One vector is turned by the same rotation once a tick. Each row is the vector after some number of ticks, and that number follows the row.
The counts run from 0 to 1171.
[115 143 147  91 178 118 150 154 160 142 169 144 130 135 135 127 150  87
 126 137 109  87 132 123  97  78 114 129  99 165 163 122  84] => 982
[175 155 162 138 131 115 121 116 140 119 147 158 135 107 156  58  99 130
 119 138 147 100  87 135 100  80 100 112 105  94 108 109 157] => 133
[119  91 122 107 147 146 138 101 120  84 147 165 141 150 164 145 169 132
 148 142 126  95  98 105 116 124 115 150  94 150  65 137  93] => 507
[119  94 119 102 125  83 116 110 125 119 135 156 139 113 154 111 122 181
 129 179 102  80 102 136  94 135 103 114  99 141 110 150  75] => 690
[131 152 150 144 141 119  80 123 140 138 157 146 115 124 154  54 109 167
 140 128 169 123 106 108 105 101 117 153 128 117 123  98 187] => 448
[170 143 152 150 146 156 113 125 141 139 150 101 149 111 150  77 111 143
 121 120 164 143  93 138 125  49  90 139 136  96 112 105 137] => 1039
[153 138 143 128 126 155  98 160 149 157 153 136 150 100 121 118 141 129
 148 171 122 135 132 113  89  69 113 120  87 155 166 108  74] => 732
[146 141 122 143 124 173 119 145 136 122 120 121 139  85 135  90 110 150
 111 151 140 144 146 106 112  73  83 183 124 112 147  73 137] => 159
[ 98 126 126 105 152  95 170 141 139 123 136 137 102 133 124 117 170 111
 138 147 113  90 130 117  65  85  95 143  97 150 146 139  82] => 533
[143 118 123  94 151 162 112  88 132 123 133 104 182 135 164 132 120 137
 102 130 122 116 156 107 144  69  97 166 144 153 135 129  72] => 353
[106 103 126 108 153 144 133  99 130  89 155 169 126 161 158 139 185 117
 160 138 136  97 113  89 107 121 121 169  96 158  79 127 111] => 61
[113 131 143 151 125 108  97 122 154 154 159 138 114 121 130  78 184 150
 172 159 164 134  78 123  71 100 113 136 122 133 116 123 127] => 7
[126  91 100 141 174 168 123 111 120  93 148 144 126 127 160 108  90 166
 143 106 169 128  84 108 130  99 132 161 107 133  78 122 156] => 187
[143 138 130 119 137 101 131 110 144  98 141 179 128 105 172  76  81 141
 110 156 133  77  91 130 109 128  92 136 129 105 104 116 161] => 1145
[146 163 166 136 155 150  91 134 166 158 175 114 154 131 158  87 142 125
 131 129 155 139 104 125 132  69 105 150 147 120 129  87 145] => 1037
[116 116  93 115 170 111 131 166 141 138 148 129 122  93 148 103  53 186
 104 160 117 103 111 141 125 102  96 141 130 127 149 111 125] => 1001
[119 121 137 129 133  86  86 130 148 153 175 162 128 116 148  90 136 172
 165 176 129 105  70 135  83 129 123 107 105 145 114 133 110] => 572
[137 133 150 150 116 110 132 150 141 141 153 134 120 117 150 102 183 147
 153 170 131 124  80 146  93  90  70 121 112 101  96 114  95] => 1163
[115 139 151 134 139 125  74 105 129 142 156 131 117 172 156 101 183 146
 169 122 164 125 126  83  97  87 111 161 120 153 117 119 126] => 325
[118 125 130  69 167 124 102 113 138 137 157 127 176 129 173 119 108 164
  85 150  96  86 144 124 150 114 108 150 142 156 144 116  93] => 235
[151 157 157 141 154 150 107 107 167 143 160 124 150 104 132  63 120 117
 126 123 175 134 105 121  98  65 126 153 137 126 143 108 158] => 14
[136 160 111  96 156 115 123 144 154 131 142 151 130 132 178 128  81 129
  97 159  99  80 150 112 134 103  65 164 144 135 152 107 118] => 551
[122 127 120  95 148 136 138  88 119 108 111 102 155 120 155  93 107 153
  77 125 122  98 168 109 128  85  85 190 150 127 141 115 111] => 802
[150 110  83 144 153 179 107 131 133 111 142 154 133  95 155 119  52 166
 134 148 153 137 108 103 136  95 117 155 115 132 111 100 148] => 751
[130 149 142 135 121 162 103 144 157 160 149 113 152 119 136 116 185 134
 143 167 135 150 142 104 110  77  89 162 132 143 151  89  93] => 601
[141 109 122 111 149 165 125  82 109  66 121 171 145 121 158  94 101 143
 117 118 144  98 134  80 120 112 130 173  98 137  93 108 156] => 54
[146 122 139 166 125 114 107 116 128 133 139 132 114 113 143  58 115 175
 147 137 169 130  73 130  88  85 103 118 111  98  98 128 143] => 4
[139 111 105 134  99 165 115  97 142 119 120 141 155 105 125 127 158 126
 154 181 140 141 140  89  82  90 105 169 113 159 133 124  72] => 1059
[155 170 167 129 138 149 137 172 149 137 153 131 130 123 156 107 138 116
 113 145 113 115 134 126 127  65  65 146 114 105 138  79 119] => 275
[ 86 104 104 116 175 105 194 119 144 108 134 127  99 125 123 123 156 109
 129 127 133  95 102 123  84  83  89 164 126 133 123 149 104] => 1109
[ 92  81 125 117 198 140 171 128 118 100 160 119 117 129 141 106 131 152
 128  95 144 107  77 136 118  90 131 147  99 128  84 128 127] => 70
[108 134 123  83 141 100 113 121 134 135 140 136 145 140 172 127 139 150
 102 165  88  78 158 109 125 117  70 165 144 155 146 120  77] => 680
[113 107  83 112 150  93 176 117 144 105 118 143 107  97 129 118  94 134
 114 163 119  81 120 126  84  97  82 151 121 132 140 155  94] => 97
